Each path below is one point turned by a fixed rotation once a step. After each direction that follows a path, write how fast that rotation turns it, in degrees per step (0 if it stays still).
Each turn is a multiple of 5 degrees from 10 to 175, or 0.
Each row of a path follows its step; steps can be skipped.
path 1
step 1: [-17  34  -5  41 -36 -15  -3 -35  38  -8  11  14  12 -10 -16   3  -9  -5
  30  -6 -10   2  15   9  29 -16 -15 -14  -8  -9  17   4  28 -29]
step 2: [ 28  -9   4   7 -48 -47 -30 -10  13 -21  25   1  19  -4 -15 -17   6   1
   7   6  -2  -4  10  -6  25  11 -33   4 -42   8  16  -9 -16  16]
step 4: [ 17   6  -1  12 -40 -11   1  -1 -10 -34   5  28  20   3  -8   6 -15 -12
 -15  -1   8   8   0  -6   4  26 -26  35 -51 -13 -14 -27  29 -25]
step 5: [ 21  -6  21  25 -23  -2 -27 -20   8   5 -14 -15  -1 -28  12   1 -30 -39
  -5 -15  -4  13 -38   9 -23  22  -8  26 -37   7   5   1 -26 -19]
step 6: [ 10  12   5  21 -30  20  12  -5  27 -22 -13  -3  15   7   8  14 -19 -20
  37 -19  20   6 -15   5  15   6   9  -4 -33 -16   1  -7  27 -59]
step 7: [ 13  -2  40   8 -52  23 -21 -41  17  11  10 -15   4 -10  -4 -17   0  -8
  22   1 -21   9 -10 -13  24  31 -16 -12 -37  -4  12 -12 -10  -2]
step 8: [ -4   2   0  31 -38 -23  10  -4  29  -3 -10 -13   5  -5 -23 -14  -4   4
  27 -37  -2   2  -8   4  12 -25   0 -20 -33   8  45  26 -12 -32]
step 9: [ 29  12  13   4 -60 -10   2 -18   2   7  29   5  24   1 -23 -28  -9  35
  -4  -3   3  -1  29   2  22  -5   1  13 -42   0  -1 -15  15 -15]
step 10: [ -8  13 -15  35 -40 -33  -1 -27   3  14   0  27   4 -22 -12 -21 -14  -6
 -34 -21 -16  -4 -28   4  -3   5 -11  27 -31   6  30  11 -20  -7]
step 11: [ 38   7 -25  21 -43 -21  -1   6   9 -24   1  14   7 -13  19   0 -32  -5
   0   4  27 -16   2   8   3 -12  23  26 -44 -14 -17  -5   0 -31]
step 12: [ 11  20   1  13 -37  -1 -33 -46  26  25  -8  15  17 -20  22  -4  -6 -25
  -3  15 -14   6 -29   0   4  27  -1  30  -9  -9   3 -26  10 -26]
step 13: [ 10 -12 -18  31 -34  -3 -26  14  41 -33 -22   4  -7  -6  19   9 -12 -28
  16  -6  -9   1 -16 -22  22  -3  -9 -16 -35 -20  24   1  -3 -29]
Directions:
[  7   0 -12   3   0   1   1   1  -2   6   5  -2   3  11   6   5  -7 -10
   2  -4  -8   9   1   4  -7 -13   7 -11  -8  -3  -1  13   3   6] -> 140
[  4   2   2   4   1   7   7   2 -12  -5   1  -7   9  -4  -2   3 -10  -2
 -21  -5  -1 -10   0   4   0   4   2  13   3  -1   1  10   4  -1] -> 60
[ -6  10  -6  -9  -6   1  -2   5   3   3  -1  -7   2   5  -9   1  -7  10
   5  -8   3   2   9  -4   4  -6 -10  11  -2   2  10   2  -2  16] -> 55
[ -1   2   3   8  -1   8  -7 -10  -6   8  -1  -7  -5 -13  -3   1  -4  -5
  -2   4  -5  11  17   3  -3  -5   7   3   4   5  -2  -9 -10   2] -> 160
[ -6   2  14  -4  -4  11  19   5  -7   9  -1  -5  -2   8  -4  -4   4  -2
   4  -6   0   4  -4   3   2   0   2  -1 -10   0  -5   1 -14  -6] -> 35
[ -1   8  -4   3   0 -15   0   9  -1   9   2   9   9   0   0   1   5 -11
  -4  11   0  -2   2  -1   9  -8  -3  11   1  -5 -12   0 -12   0] -> 45
[-10   0   1   1   3   5   2   1   4   1 -13  -2   5  -8  20  -6  -8  -4
   4   3  10   7  -4   1   0   5   3   7  -5  -9  -4   0   6  10] -> 55
path 2
step 0: [ -9   1  31   8 -25   8  -7   5  22  16   4  29 -36   9 -15 -56 -13 -13
   3 -30 -10 -24  -7   5 -16 -10  -9 -18  15  -2  -5   3  -1  17]
step 1: [-12   0  15  -6 -23 -14  -6 -20  14   1  -1  45  -3 -10 -11  -5 -11 -11
  18 -19 -14 -16 -18  18 -29  -7  14  22  32   9  33 -12  11  39]
step 2: [  7  -9   5  10 -25  14  12   9  13 -12  -9  36  11  -2 -16  -1 -16  16
  11 -16   3  13   0  32  -6  32  29   8  19 -21  51  -5 -24   8]
step 3: [ 26  19  36   9  -4  26   4  17  14 -13  -9   4  -7  -6 -31  -6 -32   5
  -2  -8  -3 -32   7  22  13  -7  -1 -19  25 -23  25   6 -39   3]
step 4: [  5   7  21   4 -16   8  -3  -2  10  -5  16   0   5  10 -31  -6 -17  -7
  25   8 -13 -10  19   3   1 -57   4 -29  27   2  28 -31  -7  30]
step 6: [-24 -25  22  11 -27  15  20  14  21 -11  -6  25 -30   8  -7 -30  -9 -27
  -2  -3  -6  -4  -5  22  50   7  -2  -4  27 -13  10  10  -2  -5]
step 7: [ -6   1  12  -8 -30  19 -11  -7   8  -5 -16  44 -38 -11  -5  10 -11 -29
  -7 -20 -16 -17  17   4  16 -41  16  15  31   3   4   3 -13  14]
step 8: [  4   5   7   1 -39  10 -14   0  12 -10  -8  51  -2  17  -8   1  -3  25
  22 -31 -16  16  15 -28  -3  -8  40  -8  22   4  16   0 -12  18]
step 9: [ 15   8  31  15 -18   6 -14  -1  22 -17   8  22 -18  12 -19 -44 -30  28
  16 -31  10  -9 -14  -5   3  14   5 -12  15  -6  28  28   7   0]
step 10: [  9   4  44  18  -3   8  -5 -18  -6  -1  15  16 -27   2  -5 -14 -24 -12
   1  -4 -16 -13 -13  35 -13 -12   0 -10  36  12  47  -6  16  15]
step 11: [  4   0  23  -1 -36  25  12  -6  12  22   1  38  11   2   7  21 -21   3
  20   6  -1  17  15  30 -19 -13  -6   7  23 -18  43 -24  -4   8]
step 12: [ -2   3  21   5 -29  19  38  25  30  14  -9  30   8  19 -27  -5  -6  12
  13 -20  -9 -16   5   7  15  10 -22 -22  13 -31  16  -8 -27   4]
Directions:
[ -6   0  -5   7  -1   2   1   0  10   2 -12   2   0 -14  -6   2  -4  -6
  -3   1   3   8  -5 -11  -7   0  -6 -14  10  10   9   2  -2  -8] -> 0
[ -1  -7   6   3  11   0   9  -1  -1 -13  -1   2  -8   1  -8  -7   4   1
  -7  -8   6  -5   3   5   0   5   0 -10  -6 -10   0   7   1 -16] -> 110
[ -5  14  -3  -3  13   1  -5   3 -10   7  -1   7   5  -8  -5 -10  -1  10
   1  -2   0   2  -8   4   7  -6  13   3   4   0   4  -3  -1  -9] -> 55
[  9  -2 -11   2   5 -17   2  -3  12   0   2  -5  -2   6   3  -5  -2  -3
   1  -5   5   0 -10   3   3   3   5  -1  14  -6   0  -5  17   2] -> 85
[ -2   7   3   3   1   5  -1 -13  -2  -5  -9   6   3   0   0  -1   8 -13
   1   4   6   8   2  16   6  13  -7  12   4   6   1  -5   2  -2] -> 80
